Named moves come first, each a turn or a mirror and shown by rows before and after it. Which of them, in which order, take the first row of each pair that follows to the second? Write the first one first, as in the answered first pair.
rada:
-8.5	12.6	12.0	-12.1	-4.3	1.6	-26.1	6.1	3.7	-7.1	14.3	10.9	-26.2	-16.2 -> -7.3	17.9	8.3	-12.7	-6.9	7.6	-23.3	4.4	3.8	-10.2	12.9	9.0	-26.6	-16.4
-4.2	16.4	12.3	-9.6	16.3	-0.6	-3.4	-3.4	-26.8	7.7	20.9	-11.4	16.9	13.9 -> -2.1	18.1	12.8	-8.9	16.4	1.6	-3.1	-3.3	-25.7	6.4	19.8	-12.4	17.4	15.2
-29.9	-50.2	53.2	7.6	7.5	-52.2	-16.7	-6.6	14.0	40.4	41.8	33.2	18.1	-4.7 -> -1.2	77.5	-17.0	-4.5	-30.9	44.1	21.9	-61.5	13.6	-7.1	-6.3	-10.1	5.5	13.4
Peva:
3.6	-26.1	2.3	15.9	26.7	-11.9	7.3	-23.3	29.3	10.3	15.8	-10.7	37.6	-3.7 -> 3.0	-2.9	-13.4	-2.2	10.2	10.5	-10.4	-20.7	13.4	17.2	51.0	-12.0	-5.4	-33.8
-8.2	-9.9	-9.5	-5.1	-5.5	10.9	-1.7	-9.5	-5.4	16.5	6.7	-5.7	6.0	13.7 -> -1.0	-4.7	-18.2	-8.1	-5.7	15.2	-2.2	-4.2	-6.9	11.1	2.0	-12.9	-4.4	12.0
17.3	12.0	-14.5	-0.9	-0.6	12.4	9.6	23.9	0.0	-17.9	-15.4	-18.0	-29.1	-6.5 -> 0.5	-21.4	14.7	17.3	12.4	-21.2	17.6	6.2	11.2	-2.0	-19.7	3.2	25.1	15.0
-22.5	49.0	-11.9	-29.2	-28.8	40.4	-13.1	-18.6	29.1	18.2	44.2	-10.9	-22.2	0.6 -> 6.0	39.8	-16.7	-5.2	-7.2	32.7	14.1	5.5	50.3	-21.2	-29.5	-40.6	-1.7	42.0
resu:
-38.3	-12.5	4.1	-13.3	-12.1	-18.4	-7.3	-18.2	-11.8	0.5	5.6	-0.4	27.7	-14.2 -> -37.4	-20.4	3.9	-17.9	-9.8	-20.1	-14.2	-7.1	-14.5	0.6	12.4	-1.3	12.4	-22.3
10.4	-0.3	6.9	-5.3	10.2	-1.9	18.8	14.1	-5.5	-9.8	-23.2	-25.3	-1.9	11.6 -> 3.8	5.4	9.0	-3.6	7.6	-0.1	26.1	-2.2	-5.1	-6.8	-24.0	-19.1	12.8	16.5
7.7	27.6	-13.1	-12.2	6.6	17.7	-7.6	2.9	-17.2	-28.4	7.1	-28.5	-21.2	9.4 -> 5.5	33.1	-13.5	-9.9	5.7	20.1	-2.1	-5.1	-14.8	-29.0	1.2	-28.7	-10.8	14.6
-37.9	6.3	-2.9	-36.1	-13.6	5.6	-23.9	0.5	-18.9	-6.8	-0.8	-7.5	-41.3	-23.1 -> -29.8	6.1	-7.1	-32.2	-7.8	5.2	-21.8	12.4	-15.7	-17.8	-16.0	-19.5	-47.3	-19.2
golo:
21.9	19.1	12.4	-13.0	-14.0	23.7	-6.6	18.5	18.4	25.8	40.2	11.1	-8.0	-18.2 -> 36.2	22.2	1.8	-8.9	-9.9	29.4	-0.9	35.1	23.1	7.0	15.9	-5.0	-19.2	-12.4
10.9	39.2	-10.1	11.9	2.0	11.3	-3.0	-13.2	3.0	-12.5	7.0	-5.7	10.3	5.8 -> 2.3	2.7	8.3	8.7	11.0	-15.1	-21.4	7.4	-3.7	6.7	36.1	8.0	-2.0	-10.9
-9.9	-53.0	28.9	-2.5	20.5	-7.0	-23.7	23.9	-20.0	24.4	14.6	16.5	-29.7	-24.8 -> 17.5	23.5	-12.8	6.1	9.0	48.0	18.9	-8.6	-5.2	-22.5	-56.4	-19.4	-9.9	14.0
Then:
Each pair is two moves apart.
5.3	4.5	-12.6	5.2	11.7	-4.0	8.9	11.4	2.6	-26.3	-23.9	-36.9	7.6	16.7 -> -2.4	-15.8	3.7	10.7	16.7	-22.3	7.1	8.1	4.8	-16.0	-18.1	-23.6	25.9	20.2 -> rada, resu
7.9	-4.7	18.2	16.6	10.6	-15.6	9.6	7.8	4.4	2.9	11.4	14.1	12.8	17.2 -> 6.6	25.3	5.2	12.0	-1.6	5.0	14.0	-11.1	1.2	0.6	11.8	9.6	13.3	17.2 -> rada, resu
-30.5	-32.6	26.4	14.1	11.3	-36.4	18.9	-29.1	16.1	18.3	-8.6	29.2	77.0	32.7 -> -15.1	-8.8	8.3	18.8	9.6	-16.7	34.4	-32.6	21.3	-3.4	-41.6	10.6	78.0	46.3 -> golo, golo
26.6	56.8	-30.8	0.7	-17.7	36.7	55.2	-57.1	36.3	18.2	-52.5	-35.8	38.4	36.8 -> -4.2	-80.7	43.6	7.9	22.0	-64.2	8.1	5.5	33.5	70.3	8.1	10.1	40.2	9.5 -> rada, resu
-25.8	24.9	-20.7	-25.8	-13.0	4.7	3.6	-7.4	-21.8	24.4	36.1	5.3	-35.0	-39.4 -> -0.3	-18.5	-6.5	12.1	24.8	-29.9	33.3	26.8	9.2	-16.6	-51.9	-18.1	8.6	18.0 -> golo, Peva
4.7	0.8	9.7	9.7	6.0	-6.3	6.4	-4.9	4.3	-4.1	-21.9	-2.2	25.7	26.5 -> 10.2	27.2	-10.5	-9.7	-9.4	19.3	-7.8	3.7	-8.3	-5.0	2.9	-11.0	-20.9	-1.3 -> Peva, Peva
-13.0	39.6	-27.3	8.2	-1.0	24.5	-23.0	-14.3	-3.7	7.2	49.3	11.7	-7.3	-37.1 -> 13.3	-15.8	-13.9	38.6	38.4	-14.6	-4.8	39.2	24.0	-29.7	-25.5	-13.2	10.9	2.9 -> golo, Peva
-5.1	-13.7	43.4	1.9	21.1	-20.7	34.8	-27.2	12.3	18.7	-7.4	40.4	39.6	15.2 -> 30.5	18.0	8.2	0.6	20.5	11.2	47.0	0.3	16.7	-25.4	-57.1	-0.3	3.2	24.2 -> golo, rada
7.7	13.9	26.0	-4.1	7.5	-2.3	-7.1	33.0	15.7	27.5	3.1	3.4	-30.7	-24.1 -> 0.9	51.4	18.7	-1.1	-4.8	19.7	13.0	-8.8	19.1	25.1	-8.0	6.1	0.3	-7.0 -> resu, golo
-8.5	22.5	-11.9	-3.5	-2.1	-0.6	-7.6	-30.2	-9.3	12.6	36.2	-8.5	-3.8	-8.6 -> 16.2	0.9	-18.5	4.4	17.0	-11.0	-7.9	17.0	-2.6	-15.2	3.3	-34.9	-29.3	-1.9 -> rada, golo
-13.7	5.0	16.4	7.8	-6.7	-8.6	14.3	-24.4	4.5	11.3	7.9	17.9	35.0	21.5 -> -7.0	-24.9	17.3	-2.2	0.9	-22.4	-12.0	21.0	-4.8	13.6	30.8	15.3	-12.8	-5.9 -> golo, Peva
11.0	-12.5	4.8	12.0	16.9	-6.2	-1.4	16.8	3.4	5.5	-18.6	10.8	15.2	-1.3 -> 10.3	15.0	-5.6	10.1	6.9	11.2	7.9	-7.5	2.4	3.1	-20.2	9.9	22.9	3.5 -> rada, resu
-13.2	11.8	8.3	9.7	4.4	-15.6	7.0	-59.7	21.4	-1.0	-4.0	9.6	73.0	22.3 -> 22.9	56.3	-39.3	-6.9	-4.8	29.5	4.8	-21.7	12.5	-43.4	-27.1	-37.2	-1.7	6.6 -> Peva, Peva
11.8	-20.3	3.0	-7.4	17.3	-9.1	-20.5	45.7	-3.8	-7.4	2.5	-17.0	-36.4	-8.3 -> -8.3	47.3	-11.1	-11.5	-12.6	28.8	1.9	-36.4	-7.1	4.0	12.1	-0.1	8.7	3.5 -> golo, resu
-18.8	11.7	7.3	-8.1	-19.0	-6.2	2.4	-41.1	2.8	18.1	32.7	28.9	38.1	-2.7 -> -1.0	5.3	-8.5	-24.5	-16.7	3.5	-22.8	12.1	-10.3	7.2	45.7	6.9	-35.5	-34.3 -> Peva, golo
-5.7	-3.6	-3.4	0.1	-11.0	-1.9	-15.5	16.9	-1.4	-11.0	1.5	-6.7	-21.1	-22.7 -> -9.3	-18.3	10.4	12.5	-0.3	-18.6	-3.4	10.4	8.1	-10.9	-18.6	0.3	12.4	-0.9 -> resu, Peva
5.8	44.6	-26.9	1.0	-7.6	25.9	14.9	-14.8	-7.5	-18.5	-30.6	-24.0	14.5	13.8 -> 20.1	3.9	-21.0	2.2	11.2	2.6	1.6	37.4	-5.8	-27.8	-35.3	-35.8	-21.1	5.4 -> golo, golo
1.6	31.3	-13.4	-15.9	-13.2	35.7	-7.4	13.4	-10.7	-1.5	-3.5	-21.1	-18.9	-16.9 -> -16.4	7.3	7.7	-18.6	-13.3	16.4	-18.9	8.8	-15.8	24.0	28.0	0.6	-10.9	-28.5 -> golo, rada
-36.6	11.3	12.8	-14.2	-14.8	-2.7	-8.0	-46.0	-13.2	33.0	44.2	35.4	19.5	-15.3 -> 10.5	-35.2	0.0	-9.3	15.5	-17.9	-21.2	58.0	-6.6	-11.1	-1.9	-11.9	-52.9	-21.3 -> rada, golo
3.9	-46.1	31.6	27.0	26.0	-36.0	19.3	9.5	20.0	-10.5	-52.5	-1.1	50.7	41.1 -> 37.2	-7.3	-17.3	1.0	12.8	11.1	1.1	56.3	3.7	-40.5	-51.3	-43.8	-46.7	6.3 -> Peva, golo
13.7	27.6	-21.7	-19.3	4.4	-11.1	-19.5	-15.2	-15.5	-21.0	14.7	-4.3	-7.3	29.3 -> 17.7	18.2	-19.5	-18.3	10.1	-16.9	-22.7	0.9	-13.8	-24.5	11.0	-10.0	-17.8	27.4 -> golo, golo
-1.7	-26.5	-2.4	-11.1	17.4	-31.9	-12.4	33.7	-16.4	26.6	55.3	28.8	13.0	17.4 -> -3.0	-10.5	-2.3	2.4	17.4	-27.4	13.9	1.2	-4.9	18.5	23.2	27.7	59.4	47.9 -> golo, Peva
16.0	-12.5	-7.5	-7.3	40.3	-15.8	-13.7	14.9	-9.2	27.4	35.2	1.5	-13.5	-22.2 -> 28.4	36.9	-33.6	-7.9	25.6	21.1	5.8	-4.0	-7.8	7.0	10.5	-16.3	-17.2	-12.2 -> rada, resu
25.4	-25.8	19.3	15.8	5.6	-9.7	6.4	7.9	15.4	3.6	-18.2	-0.5	37.0	9.0 -> 8.8	0.2	16.5	2.8	-12.8	5.2	0.5	-27.4	2.3	25.8	19.2	15.9	40.4	-6.3 -> rada, Peva
-38.0	40.0	3.4	-6.1	10.5	26.0	40.2	-14.9	7.2	42.3	-0.4	28.8	18.7	17.2 -> -38.6	-9.6	23.4	-6.9	25.2	-7.1	17.5	24.9	3.0	54.0	22.3	35.8	-4.8	-3.7 -> Peva, rada
-13.6	-1.3	19.0	-7.5	-9.8	-0.2	-21.6	-4.9	-10.1	19.5	42.6	13.7	-24.6	-34.4 -> 15.5	-9.7	7.4	0.8	6.1	2.1	-16.1	36.1	-2.4	-14.8	0.3	-16.9	-47.3	-25.2 -> resu, resu
15.3	34.5	-16.6	10.9	-0.8	18.3	20.4	-5.3	1.1	-24.0	-33.5	-18.2	1.2	14.3 -> -9.2	-21.6	14.4	-2.1	5.4	-20.5	-17.4	20.9	-13.4	17.0	33.5	12.3	-22.7	-27.0 -> rada, Peva
-1.4	-3.4	-10.7	-4.0	-3.4	2.9	-22.8	-11.0	-10.6	5.4	18.4	-2.7	-8.3	-11.1 -> 9.9	2.8	-15.9	6.6	2.0	5.3	-6.6	-7.8	-2.9	-13.6	-17.3	-18.1	2.7	9.4 -> Peva, resu
13.8	-20.1	-5.9	6.4	12.1	-5.8	-2.4	39.3	-1.6	-15.0	-15.5	-19.3	-38.2	-16.2 -> 13.6	-24.4	-1.7	15.7	17.7	-10.9	9.6	33.3	5.8	-19.9	-33.7	-19.6	-15.8	0.8 -> resu, rada
-2.7	18.7	-0.2	2.4	9.6	9.4	1.1	-4.4	-7.1	5.6	-2.2	-6.3	9.7	-1.6 -> -6.3	5.0	8.3	-0.4	14.0	-0.4	-4.7	0.9	-8.7	15.8	8.9	0.5	9.9	-7.0 -> resu, rada
9.7	22.8	13.1	4.8	-6.0	-3.8	5.8	-21.4	-6.9	-13.4	-4.7	13.1	9.2	1.6 -> 2.8	10.3	20.7	2.7	-4.5	-12.2	-1.4	-18.7	-10.9	-2.7	12.2	20.6	7.8	-7.1 -> resu, rada
22.9	26.6	-15.8	-6.0	-26.8	31.8	27.1	-12.8	0.5	37.1	9.9	32.7	-18.0	-49.7 -> 36.9	19.7	-21.9	-6.1	-18.9	29.7	24.3	13.2	1.7	24.9	-0.9	19.0	-39.9	-53.5 -> resu, resu
-17.9	-18.8	10.3	28.7	8.6	0.5	-26.7	10.8	27.3	24.1	3.2	16.6	-11.3	-11.3 -> -3.1	-4.0	-6.6	25.3	8.0	15.6	-24.0	24.8	28.3	5.5	-16.6	-3.2	-30.6	-10.0 -> Peva, resu
14.2	-13.4	-4.2	15.2	11.0	-31.5	-2.0	-21.9	-10.7	-2.5	-19.1	9.9	73.5	-0.7 -> 3.9	23.2	-19.3	-6.0	-12.5	-1.1	-16.6	-43.0	-28.5	14.5	25.4	18.7	44.3	-30.5 -> rada, Peva
-3.8	-48.1	21.4	18.5	22.6	-35.8	-10.5	26.9	12.0	-9.5	-5.3	13.1	27.4	18.0 -> 12.8	30.2	-20.7	13.8	-2.2	21.6	13.2	-8.1	12.0	-37.0	-37.3	-13.3	25.6	31.9 -> resu, rada
39.6	13.6	-20.7	-18.0	-2.6	28.3	28.2	3.0	-10.5	-29.9	-16.8	-24.0	-19.3	14.0 -> 18.2	-53.5	16.8	-19.9	13.3	-19.4	0.9	27.2	-15.9	5.3	29.2	2.2	-19.5	-7.8 -> rada, Peva
-10.8	-13.9	-8.6	28.2	-9.0	-26.9	14.3	41.6	21.6	7.1	-18.1	-24.5	6.2	16.8 -> -27.2	0.1	-0.5	28.8	-19.0	-24.7	17.9	4.7	22.0	24.3	-2.8	-5.1	36.5	21.2 -> resu, golo
11.5	-10.6	-0.8	17.7	22.8	-21.7	15.0	10.8	-5.2	0.7	-5.5	-3.2	8.2	11.8 -> 18.6	8.8	-16.9	14.1	16.1	-3.6	16.1	12.8	-8.1	-11.2	-10.4	-12.9	-8.5	7.3 -> Peva, golo
-7.1	-22.2	7.7	2.5	7.8	-17.3	-0.7	3.6	1.5	15.7	5.9	13.7	13.6	6.1 -> -0.8	-7.6	-7.8	-8.6	0.4	-2.5	-10.7	17.1	-5.7	11.8	17.1	4.5	-22.7	-11.7 -> resu, Peva
-0.8	58.2	-25.6	12.3	-38.5	55.3	4.8	-28.1	-6.7	-25.3	7.7	-30.1	-28.5	-17.0 -> 19.4	22.5	-16.4	36.9	-10.7	29.9	19.9	8.1	12.4	-53.5	-49.2	-49.7	-11.8	16.2 -> rada, golo
-24.5	-45.4	4.5	-8.3	-36.1	-20.6	-26.5	27.2	-3.3	41.8	54.8	48.2	-30.0	-2.9 -> 18.1	-22.4	-32.6	-6.1	-29.5	7.3	-15.1	69.0	4.1	-10.0	-1.7	0.3	-76.2	7.3 -> Peva, rada
-30.4	-17.7	-11.0	-34.0	-17.3	-20.4	6.0	-40.9	-15.0	1.5	16.4	38.2	-5.9	3.2 -> -19.6	-5.2	-27.7	-41.5	-22.6	-5.0	1.3	-25.0	-21.7	-9.9	16.3	26.1	-38.0	-7.9 -> Peva, golo
-21.1	-11.4	6.7	-18.1	-3.6	15.2	-17.0	3.5	-18.4	18.7	40.3	20.5	6.6	-38.1 -> -15.8	23.9	-8.8	-15.7	-14.7	40.6	-2.0	-21.2	-17.2	8.8	23.8	12.7	13.0	-27.5 -> Peva, golo
